In the rows, zero is written as 128.
The rows of Y fall into 4 groups, which share some directions, and each row is roughly a mix of its group's hidden directions, except one row that fits no group.
Y, 150 rows:
[[ 97 157 156 132 141 151 128 117 136 138 182]
 [125 114 165 152 139 103  96 155 160 150 147]
 [119 147 127 145 172 157 117 169  96 139 123]
 [127  98 133 167 135 123 152 120 130  99  78]
 [125 121 110 125 173 171 123 131  83 127 116]
 [166 157 128 122 120 113 104 146 145  84 157]
 [148 136 145 125  89 134 191 132 137 119 131]
 [121 166 137 139 151 162 150 176 111 122 126]
 [158 132 108 157 142 140 122 153 131 179 101]
 [122 157 118 105 137  88 169 139 128 166 122]
 [158 122 166 101 119 110 132 153 152 158 100]
 [130 135 121 132 126 159 111  90 185 149 130]
 [118 167 113 136 141  96 165 157  95 131 131]
 [102 116 138 119 136 121 115  71 112 116 167]
 [136 152 107 134  99 118 142 147 175 159 154]
 [156 104 125 150 176 140 161 161 127 134 126]
 [154  92 104 139 101  89 136 124 139 121  91]
 [134 107 122 154 152 120 101 143 181 108 106]
 [133 121 106 117  68 142 119  91 103 128 123]
 [ 81 125 155 114 136 108 147 143 172 130 107]
 [108 104 131 137  88  87 121 139 114  90 146]
 [ 99 166 104 116 150  94 140 162 144 144 122]
 [119 110 117 200 143 124 136 126 137 121 112]
 [151 116 126 102 131 113 148 161 108 181 112]
 [148  98 110  96 110  92  97  98 146 118 127]
 [ 89 116 129  92 141 130 149 119  78 114 118]
 [ 91 173 125 108  97 110 140 140 149 146 150]
 [121 124 130 133 171 138 115 165  80 139 149]
 [118 103 138 117 159 107 174 151 121 105  97]
 [141 145 119 166 113 158 125 103 171 147 104]
 [127 137 187  98 143 114 147 152 121 144 147]
 [115 130 124 153  60 138 110 118 126 145 142]
 [145 100 165 146 107 133 103 172 139 105 124]
 [101 140  91 153 151 159 122  84 132 130 117]
 [141  88 154 141 138 149  86 136 117  91 126]
 [135 166 121  83 141 157  93 128 116 143 109]
 [164 126  96 112 105 158 103 107  99 127 151]
 [151 119 133 109 112 130 181 137 129 123 176]
 [143  99 170 116 182 129 108 119 132 122 124]
 [147  97 143 173 158 146 116 109 105 116 150]
 [152  92 119 126 106 103 126  84 166 127 121]
 [108 118 136 156 135 124 159 123 186 148 111]
 [145  95 138 109 124  82  99 118 124  96 151]
 [128 103 148 141 118 147 162 164 146 173 138]
 [145 148 146 105 118 133 160 184 114 133 107]
 [ 97 137 125 143 107 132 114 157 108 102 179]
 [135  99 126 131 168 138 106 108 155  85 108]
 [132 112 167  98 126 124 138 153 127  73 120]
 [102 159 103 155 158 150 100 132 135 157 149]
 [133 166 121 114 117 127 107 116 176 154  95]
 [158 117 145  88 172 146 133 123 122 143  97]
 [155 108 136 132 124 155 177 106 121 106 162]
 [167  93 133 132 117 125 136  88 147  93 143]
 [ 80 144 111 108 161 152 119 123  96 142 113]
 [107 139  97 149 121 149 150  86 132  97 156]
 [136 101 136 123 162  82 164 149 144 136 115]
 [150  83 119 136 136 137 177  96 142 133 122]
 [ 82  89 156 115 145 136 131 108 128 150 102]
 [188 141 103 151 116 111 155 126 141 137 118]
 [165 159 132 125 154 137 137 149 180 116 131]
 [112  76 166 147 116 147 140 132 121 117 159]
 [126 126 143 156 105 121 126 103 191 115 122]
 [143 150  99 149 146 140 165 121 154 161  98]
 [132 138 105 121 103 178 121  94  90 128 128]
 [ 94 168 142 114 131 138 154 161 116 106  99]
 [ 74 105 105 137 108 129 130 153 153 131 155]
 [165 100 143 166 154 112 104 140 131 119 156]
 [140 128 164  97 127 158 103 121 144 141 173]
 [114  96 137 119 155 130 132  77 110 127  90]
 [120 163 129 149 137 145  68 132 126 116 103]
 [ 89 129 151 135 139 173 111 125 139  96 156]
 [123 138 145 183 153 143  94 141 109 145 142]
 [118 144 133  95 142 177 110 119 120 163 101]
 [126 137  71 165 134 136  99 105 119 143 129]
 [128 135 165 129 103  91 154 152 137 109 166]
 [139 117 146 116 113 119 181 119 151  83 125]
 [175 113 109 141 166 132  90 147 140 122 123]
 [ 89 135 130 121 171 131  99 106 144  99 153]
 [119 157 124  92 126 166 129 127  92  89 130]
 [110 136 153 127 133 118 189 162 129 112 115]
 [142 119 116 125 165  92 120 160 146 143  86]
 [ 90 164 121  95  92 151 138 107 112 132 123]
 [109 123 109 166  91 131 121 104 159 104 155]
 [109 168 107 115 109 179 140 114 127 144 110]
 [125 131 126 116 204 140 123 131 126 114 115]
 [129  98 132 136 115 130 143 114 103  63 139]
 [163 177 113 122 122 167 103 130 133 112 139]
 [140  87 148 117 111 171  99 107 141 117 148]
 [126 138 150 129 120 128 109 107 196 121 111]
 [150 155 127 107  98 142 184 134 133 144 110]
 [127 137 105 144  74  85 116 139 112 131 145]
 [ 95 147 134 122 104 114  81  99 129 111  97]
 [164 115 165 159 131 108 110 160 125 138 156]
 [130 142 158 119  66 121 142 148 142 149 141]
 [156 118 168 100 135 130 145 119  97  98  98]
 [156 107 146 147 121 160 141  85 156 135 104]
 [149 150 126 124 134  86 115 163  83 140 141]
 [ 84 131 114 149 147 178 142 108 109 136 126]
 [119 122 100 130 144 130  86 129 113 185 132]
 [120 103 119 101 126 137 126  74 110  94 105]
 [124 142 155 153 105 156 127 175 107 130 160]
 [132 125  88 144  92 150 103 111  87 142 122]
 [125 161 116 158 110 144 129 111 186 135 117]
 [126 121  78 130 158 106 151 121 122  95  99]
 [152  98 168 138 118 163  88 115 144 128 129]
 [175 109 172 124 142 139  99 111 108 118 122]
 [103 132 103 120 151 140  81 122 101 155 100]
 [ 90 150  78 104 123 121 149 123 110 122 105]
 [139 136 176 145 167 130 119 104 160 138 108]
 [108 107  82 137  90 139 138 122 168 127 115]
 [123 139 153 111 192 134 127 120 113 155 143]
 [116 108 109  74 128 121 110 107  88 121 140]
 [132 132 120 144 130 127 124 141  96  75 174]
 [107 132 129 134 152 118 151 123 182 154  94]
 [130  83 167 122 106 105 129 163 148 114 120]
 [ 93 112 126 146 135  73 143 147 133 105 147]
 [123  86 174 109 120 112 112 163 118 113 137]
 [126 144 113 113  86  83 108 156 119 154 131]
 [111 156  70 126 134 116 121 122  88 134 120]
 [138 119 143  94 126 132 157 114 103  93  83]
 [180 129 135 149 103 123 116 141 162 153 153]
 [114 132  89 140 149 106 100 132  90 166 125]
 [154 130 111 143  93 131 120 136 177 157 155]
 [155 115 173 123 156 159  98 151 132 143 115]
 [119 163 120 137 104 114 161 181 142 140 129]
 [153 105  94 129  73 116 124 157 133 130 142]
 [118  83  94 112  95 149 101 112 124 110 117]
 [137 132  80 106 117 130  80 109 102 139 125]
 [132  99 164 107 137 119  84 144  94 121 146]
 [107 159 163 106 103 117 138 145 169 139 150]
 [102 141 111 103 126 176 150 102  94 131 116]
 [156 125 163  93 115 161 152 132 136  99 106]
 [161 133 164 100 120 136 140 124 147  98  87]
 [112 147  98  96 139  95 102 125  99 135  93]
 [149 160 170 107 150 150 156 100 142 128 119]
 [108 147 122 159 181 135 110 146 129 153 153]
 [102 173  85 129 143 113 141 114 137 147 102]
 [168 150 122 102  98 134 113 139 131 173 109]
 [102  86 106 153 111 165 142 121 123  99 138]
 [113 147 122  75 111 123 125 123 123  84 101]
 [128 133 127 119 186 153 147 104 143 130  93]
 [132 127 123  89 131 112 124 164  97 136 177]
 [109 108 120 170 103 165 155 112 112 153 134]
 [ 95 136 149 140 146 123 162 146 127 107  78]
 [139 134 124 140  97 147 102 119  92  90 164]
 [ 93 113 165 160 166 152 127 121 134 120 149]
 [ 93  92 131 160  99 148 142 108 102 145 135]
 [101 167 111 122 136 114 125 139 175 156 104]
 [151 110  87 160  89 103 134 153 127 127 117]
 [ 89 128 121 102 109 149 163  91 102 139 119]]
Each list below has three rows that fit no group; the rest each fit one group, if only roughly. Name those rows in the order they come.
  Q138: [149 128 144 128  70  96 137 110 133 103 148]
  Q701: [154 104 112 119  96 104  93 123 102 127 165]
  Q765: [165 167 128  95 139 148  94 120 132 106 111]
  Q155: [113 121 134 108 160 102  89 139 174 129 111]
  Q558: [123 131 123 129 148 153 160  77 150 101 151]
  Q362: [111 106 188 146 142 120 137 155 151 116 137]
  Q105: [148 143 156  97 181 140 102 124 112 139 127]
  Q514: [145 113 119 136 110 160 136  79 120 150 167]
  Q992: [159 150 109 141 114 185 128 105 144 136 144]
  Q265: [160 104 135 161 136 124 170 113 165 138 113]
  Q213: [172 128 110 136  91 128 164 124 154 122  99]
 -> Q138, Q701, Q105
  Q194: [125  81 148 164 126 123 152  85 131 119 122]
  Q20: [160 124 139 139 116 177 149 155 114 126 163]
  Q706: [138 170 117  89 163 138 125 154 110 136 152]
  Q599: [116 157 142 132  78 117 162 113 162 139 130]
  Q221: [173 117 173 136 128 136 150 146 110 115 157]
  Q224: [151 172 111 130  87 152 103 122 148 146 123]
  Q604: [135 163 133 159 174 157 111 141 124 156 127]
  Q704: [170 101 118 132 156 114  88 129 118 114 160]
  Q353: [125 137 179 110 165 108  91 129 113 134 122]
  Q922: [123 141 129 154 100 123 138 156 189 138 140]
  Q575: [111 149 121  95 128 127 175 159 130 107  97]
  Q548: [ 99  94  98 156  97 154 119 122 108 150 141]
  Q542: [151  99 139 120  88 104  95 160 152 134 138]
  Q251: [119 142 107 140 175 114 105 136 171 150 111]
 -> Q706, Q604, Q548
  Q972: [141 115  83 105 127 162 135  93 135 156 109]
  Q816: [113 144  98 117 141  72 148 125 162 140 122]
  Q244: [128 149 149 135 172 125 168 125 160 152 148]
  Q711: [119 155 121  97 110  82  91 147 147 134 120]
  Q343: [125 159 143  88 166 117 138 125 163 151 113]
  Q145: [169 133 147 142 172 158 140 143 143 122 156]
  Q707: [115 133 102 125 123 136 131  96 105 174  85]
  Q713: [105 140 152 109  93 101 151 114 139  82 120]
  Q423: [100 181 121  96 111 143 113 139 121 123  98]
  Q897: [130 137 127 137 119 130 181 136 172 140  93]
  Q421: [154 119 146  85 101 113 154 107 102 148 105]
  Q699: [104 127 146 107 167 159 166 121 103 137 149]
  Q186: [105 124 136  84 128 155 145  96 108 146  95]
  Q915: [142 140 104 165 118 115 131  75 126 101 107]
  Q810: [146 110 163 115 110 132 146 160  96 105 162]
 -> Q145, Q699, Q186
  Q361: [ 99 164 150 114 157 122 141 144 170 140 148]
  Q840: [ 86 168  98 128 139 165 119 136 111 127 146]
  Q651: [144 104  98  93 135  89 113 138 155 142 102]
  Q709: [ 89 123 106  90 126 119 130  75 128 124 140]
  Q715: [103 136 106 157 137 102 107 137 184 134 134]
  Q683: [128 127 173 157 164 110 160 151 113 120 114]
  Q257: [126 155 160  93 125 166 168 121 119 113 138]
  Q23: [114 126  86 102 112 128  93 103 160 143 107]
  Q432: [169 119  99 147 127 108 109 136 138 103 172]
  Q487: [125 155 150  80  89 116 133 119 140 124  96]
  Q47: [ 96 166 112 112 171 140 121 161 128 112 138]
 -> Q709, Q432, Q487
  Q540: [ 98 124 150 131  89 129 136  82 116 142 159]
  Q232: [ 85  97 128 136 130 148 120 145  96 109 166]
  Q158: [107 141 135  99 118 117  88 124 139 110 180]
  Q916: [152 116 124 126 111 115 188 151 119 110 102]
  Q988: [ 67 142 109 119 143 157 147 110 135 114 135]
  Q890: [160 166 133 116 133 179 121 135 162 130 131]
  Q580: [168 107 129 165 148 141 127 107 154  97 108]
  Q672: [ 98 133 142 161 168 148 150 103 146 114 101]
  Q157: [ 92 163 112 133 106 149 120 164 135 160 145]
  Q86: [100  98 124 147 162 159 112 109 123  99 155]
  Q62: [ 80 150 151 128 109 146  92 104 131 106 117]
  Q104: [116  87 171 110  90 139 106 127 121 146 133]
  Q609: [141 137 145  95 132 162 120 115  78 160 127]
  Q381: [159 140 135  85 143 142  99  94  99 127 113]
  Q723: [178 119 121 144 107 168 152 111 112 147 120]
 -> Q158, Q86, Q62
  Q254: [159 126 162  76 106 122 137 150 107 127 141]
  Q886: [129 141 116 102 132 134  64 125  98 109 138]
  Q750: [142 139 143 147 168 136 132 174 126 101  95]
  Q638: [143 111 170 171 149 124 135 150  98 112 141]
  Q272: [152 131 127 108 170  80 130 120 142 104 105]
  Q412: [ 87 153 137 145 150 141  87 107 112 102 139]
  Q256: [113 113 108 158 125  64 136 119 117 108 131]
  Q425: [120 138 133 183 169 108 118 122 154 145 120]
  Q176: [138 100 100 170 128 122 137  93 169 122 119]
  Q577: [128 107 114 159 107 155 112  97  96 156 102]
  Q624: [133 111 169 146  96 157 160 154 116 143 141]
  Q472: [145 131 124 166 141 157 176 142 144 157 143]
 -> Q412, Q577, Q624
  Q96: [135 142  87 127 122 167 119 152  83 143 133]
  Q963: [115 124 120  87  94 128 131  92 104 130 167]
  Q79: [152 162 123 116 172 110 138 135  86 108 131]
  Q379: [131 118 132 135  99  97  85 109 121 149 170]
  Q433: [ 94 148 129 114 102  95 137 128 166 138  91]
  Q876: [146  87 137 131 104 130 143 145  76 142 150]
  Q100: [117 128 107 133 166 140 116 137 131 133  65]
  Q204: [127 107 123 136 173  91 160 146 115  97 139]
  Q306: [151 107 167 153 103 117 117 162 157 150 129]
  Q980: [107 114 126 143  80 134 128 153  93 156 153]
  Q405: [112 146 101 128 126 122 135 150  78 164 100]
  Q137: [141 141 155 127 132 126 126 187 168 133 111]
  Q115: [129 139 131 133 157  94 134 156 156  83 154]
 -> Q96, Q79, Q405
  Q431: [129 123 136 154 188 134 146 110 107 147 152]
  Q581: [ 87 139 145 113 173 161 128 145 155 130 128]
  Q178: [115 128 134 127 139 159 176 118 105  91  98]
  Q864: [ 93 156 136 108 148 105 140 149 110 144  85]
  Q220: [ 64 130 107 110 137 139 138 110 149 121 105]
  Q927: [127  86 158 116 150 140  84 150 147 111 124]
  Q460: [117 158 108 122 169 101 133 144 116 126  81]
  Q660: [151  99 148 155 119 111 121 113 123 133 185]
  Q668: [ 76 141 161 121 117 114 141 134 102  93 116]
  Q834: [152 126 107 109 111 165  94  89 149 146 129]
  Q359: [ 96 167 109 146 158 128 126 106 157  96 127]
  Q906: [161 140 120 105 112 133 168 120  99  97  97]
  Q159: [158 143 134 134 110 152 104  76 142 116 101]
 -> Q864, Q927, Q460
  Q774: [ 95 133 123 119 177 134 154 171 129 129 147]
  Q824: [108 155 119 157 156 135 112 167 125 156  96]
  Q656: [161 123 121 180 152 151  93 118 137 137 135]
  Q769: [138 110 115 135 127 142  97 118 145 160  71]
  Q530: [145 143 129  88 123 131 111 176 132 170 130]
  Q374: [ 89 155 138  98 155 115 104 110 152 145 150]
  Q210: [130 161 156  95 147 137 161 133 166 149 121]
  Q464: [145 159 151  99 159 136  88 121 123 153 151]
  Q822: [137 113 149 135 133 116 133 189 131 166 143]
  Q183: [130 169 133 133 169 147 159 131 139 166 139]
  Q614: [145 150 112 152 122 105 173 142 158 133  94]
  Q331: [124 160 124 108 162 104 129 161 155 153 156]
  Q233: [128 124 119 130 128 143 159  66 162 118 139]
  Q424: [139 130 142 102 115  83 129 163 153  90 126]
  Q393: [134 138  86 172 138 151 133 119  91 122 150]
 -> Q769, Q822, Q331
  Q894: [111 156 140  88 107  89 165 137 140 141 133]
  Q215: [115 140 165 150 117 100 155 169 109 115 107]
  Q107: [124 100  98 154  78 149 125 115 102 143 118]
  Q625: [ 87 174 133 142 114 159 110 125 106 150 127]
  Q168: [137 126 133 154 179 122 116 167 128 104 100]
  Q708: [144 104 113 110  98 177 142  95 137 106 128]
  Q600: [166  72 103 157 137 120 134 133 140 136 120]
  Q942: [112 126 140 130 133 141 102  85  99  81 110]
  Q72: [140 162 107 116 107 134  83 143 138 161 155]
  Q841: [138 152  97 116 127 151  82 116 149 125  90]
 -> Q215, Q107, Q600
